In the rows, 128 means zero.
The rows of Y fall into a few groups, which share some directions, and each row is roughly a mix of its group's hidden directions.
Y:
[[145 186  98 113 178 119 160 185 106 142 114 102 146]
 [165 138 106 163 138 183 110 166  67 125 149 160 143]
 [108  99  94 143  70  99 128  71 168 163 118 120 108]
 [164 161  76 158 173 124 101 176  91 113 148 108 132]
 [105 122 180 101 101 130  66  79 173 117 139 134 113]
 [ 80 134 138 107 137 212 118 118  92 125  91 152 127]
 [167 184 159 131 188 138 147 166  87 118 104 132 131]
 [ 87  73 100 157 156 129 154 130 127 145 122 189  89]
 [130 164 179  49 145 178 116 132 134 124 112 115 126]
 [132 127  44 147 118 106 173 139  96 109 148 118  90]
 [138 105  77  92 102 178 178 105  97 104 141 108 104]
 [ 94 167 121  71 132 123  67 140 178 133 152 112 141]
 [ 86 104 130 145 151 209 133 124  82 134 112 165 131]
 [189 120 151 155  60 130 118  94  86 128 130 156 128]
 [101 110 103  88 112 203 145  91 113 111  90 105 139]
 [137 109  75 111 115  86 175 135 151 124 176  90 166]
 [160 186  91 149 178 138 163 178 104 119 138 119 115]
 [150 113 120 125  96  58 151  89 175 128 128  79 119]
 [156 100 111 123  75 158 131  68  79  98 101 113 136]
 [149 195 129 146 163  91 163 133 138 124 126  72  94]
 [ 78 102 111  98 105  93  69 132 164 146 144 128 173]
 [120 112  79 117 143 131 180  74 116 131 128 131  60]
 [115 161 150 136 130  51  86 103 158 162  95 120 143]
 [135  96 152  71  91 191 150 103 166 119 126 122 153]
 [162 200 149 115 175 127 165 147 111 134  97  96 112]
 [179 115 110 212 121 111 127 113  82 142 141 131 112]
 [131  78  89 128 140 193 151 144  90 104 149 142 168]
 [120 151 166 113 103 108 128  57 182 110 106 122  89]
 [155 153  61 126 123 146 158 127  71 113 131 101  81]
 [139  89 103 153 141 195 143 155  82 123 155 163 159]
 [ 56 125 126 135 212 132 123 160 128 129 124 138 121]
 [120 154 188 126 125  80 102  88 193 132 116 123 135]
 [ 84 109 132  62 137  94 149 124 190 108 125 101 142]
 [142 120  79 200 112 138 113 114 132 120 155 183  96]
 [174 207 100 137 130 104 127 122 119 131 109  94  83]
 [138 161 217 129 166 101  96 122 128  95 126 117 126]
 [157 205 134 151 149 112  91 129  89 133 102 110  88]
 [ 83  77 129  70  86 147  89 115 156 136 141 131 157]
 [ 99 112 121  65 104 119 146  80 164 104  94  82 131]
 [139  75  85 142  92 182 182 118 105 129 131 144 107]
 [124 155 126 174 186 134 113 193 118 155 158 159 121]
 [158 199 113 156 159  76 105 141 101 144 124  98 110]
 [132 166 166 117 134 103 122  61 177 138  99 123  84]
 [145  63 104 149 127 171 159 142  95 116 165 158 166]
 [107  97 150 156 107  48 102  96 139 154 101 129 158]
 [141  94 130 194 100 156 147  76  89 156 112 140 107]
 [103 136 178  97 108  91  75  83 171 146 108 117 133]
 [135 183 165 136 133  78 119  84 164 141 105  92  94]
 [129 145  91 137 143 148 136 105  50 113 122 120  64]
 [161 184 127 191 177  88 136 150 110 115 128 130 113]
 [182 141 126 185  76 134 134  87 114 166 115 116  98]
 [149 140  82 157 164 113 124 197  81 155 144 122 150]
 [163 196 103 160 147 112 104 160  82 136 111 112  98]
 [157 184 144 154 140 111  76 181  94 134 124 107 159]
 [106  75 127  87 118 186 108 159 114 102 162 153 160]
 [130 176 203 121 119 116  75  91 137 113 110 105 133]
 [139 175 104  87 164 135 148 178 104 163  89 123 163]
 [141 103 122 104  75 100 157  67 163 123 107  81 123]
 [166 192 126 160 127  78  86 123 114 137 112 101  91]
 [128  96 129 216 154 124 152 132 118 172 151 153 110]
 [106 146 114  92 114 180 110  83  92 103  71 101 119]
 [163 181 130 134 154 143 187 127 123 115 126  81  76]
 [ 94 102  89 102 135 127  92 184 123 131 155 147 190]
 [170 191 164 107 104 171  93 123 113 115  96  98 121]
 [ 98 134 128 103 139  64 138 104 188 129 109  77 108]
 [126 157 159 102 102  61 124 106 188 141 113 101 104]
 [150 140 131 183 143 153 117 127 129  72 183 149  80]
 [118  94 128  88  88 115 165  91 180 105 160 101 161]
 [174 143 135 198 138 113 108 161  91 149 161 165 120]
 [151 197 151 142 100  85 106 115 178 117 100 114 105]
 [ 95  53  94 116 129 133 184 110 155 133 149 156 123]
 [102  73 118 141 150  89 147 157 171 156 156 154 175]
 [171 166 111 134 157 175 191 152  94 120 119 120  96]
 [137 127 144  85 102 203 141  79 121 110 102 125  90]
 [108 125 139  62  83 133 135  74 153 108  87  98 128]
 [121 176 153 147 167  56  80 145 144 125 131 119 149]
 [137 168 152 141 120  51 116 114 172 154 117 103  90]
 [110  89 126 128 144 197 156 167 123 138 159 174 161]
 [123 117 123 166 140 143  95 206  77 132 131 154 161]
 [141 201 144 141 187  99 106 165 133 103 149 110 124]
 [169 146 138 207 153  95 158 122  94 124 106 146 108]
 [108 148 200 156 146  97  71 126 155 140 104 154 137]
 [163  64 102 146  99 142 147  97  78  93 142 134 157]
 [164 155 186 132 140 180 138  99 120  94 127 138  73]
 [151 128  95 130 161 172 122 176  50 146 135 121 140]
 [102 162 140 165 189 145 102 181 107 151 137 166 113]
 [134  94 125  82  70 189 155 124 140  95 139 116 156]
 [117  71 102 130 127 162 138 187  97 130 155 144 180]
 [105 123 125  46 111 144 125 133 135 175  86 119 168]
 [121  91 165  76  88 173 139  96 165 109 136 118 165]]
One row of each group comes first, with its name. Which group is each row after those in?
[124 127 118 146 179 153 127 203 121 137 174 166 151]  <14>
[133 138 168 115 105 138 149  70 162 113 133  81  68]  <58>
[ 85  77 128 152 163 150 113 145  58 129 140 162 130]  <98>

[104  98 161 153 175 106 106 158 160 174 123 174 160]  <98>
[152 147 128 120 107 209 111 153  72 110 101 131 110]  <98>
[117 141 143 105 145  57 136 157 201 138 151 114 126]  <14>
[ 99  61 139  96  86 174 153 112 151 101 141 145 151]  <98>
[120  68 130 144 140 173 150 151  97 121 163 183 163]  <14>
[101 191 171 136 159  98  78 144 123 142 107 148  93]  <14>
[164 136  96 152 130  50 133 116 153 127 135  71 112]  <14>
[161 169 101 193 151 127 153 131 126 101 157 125  74]  <58>
[129 118  90 100 138 207 125 150  84  96 130 134 163]  <14>
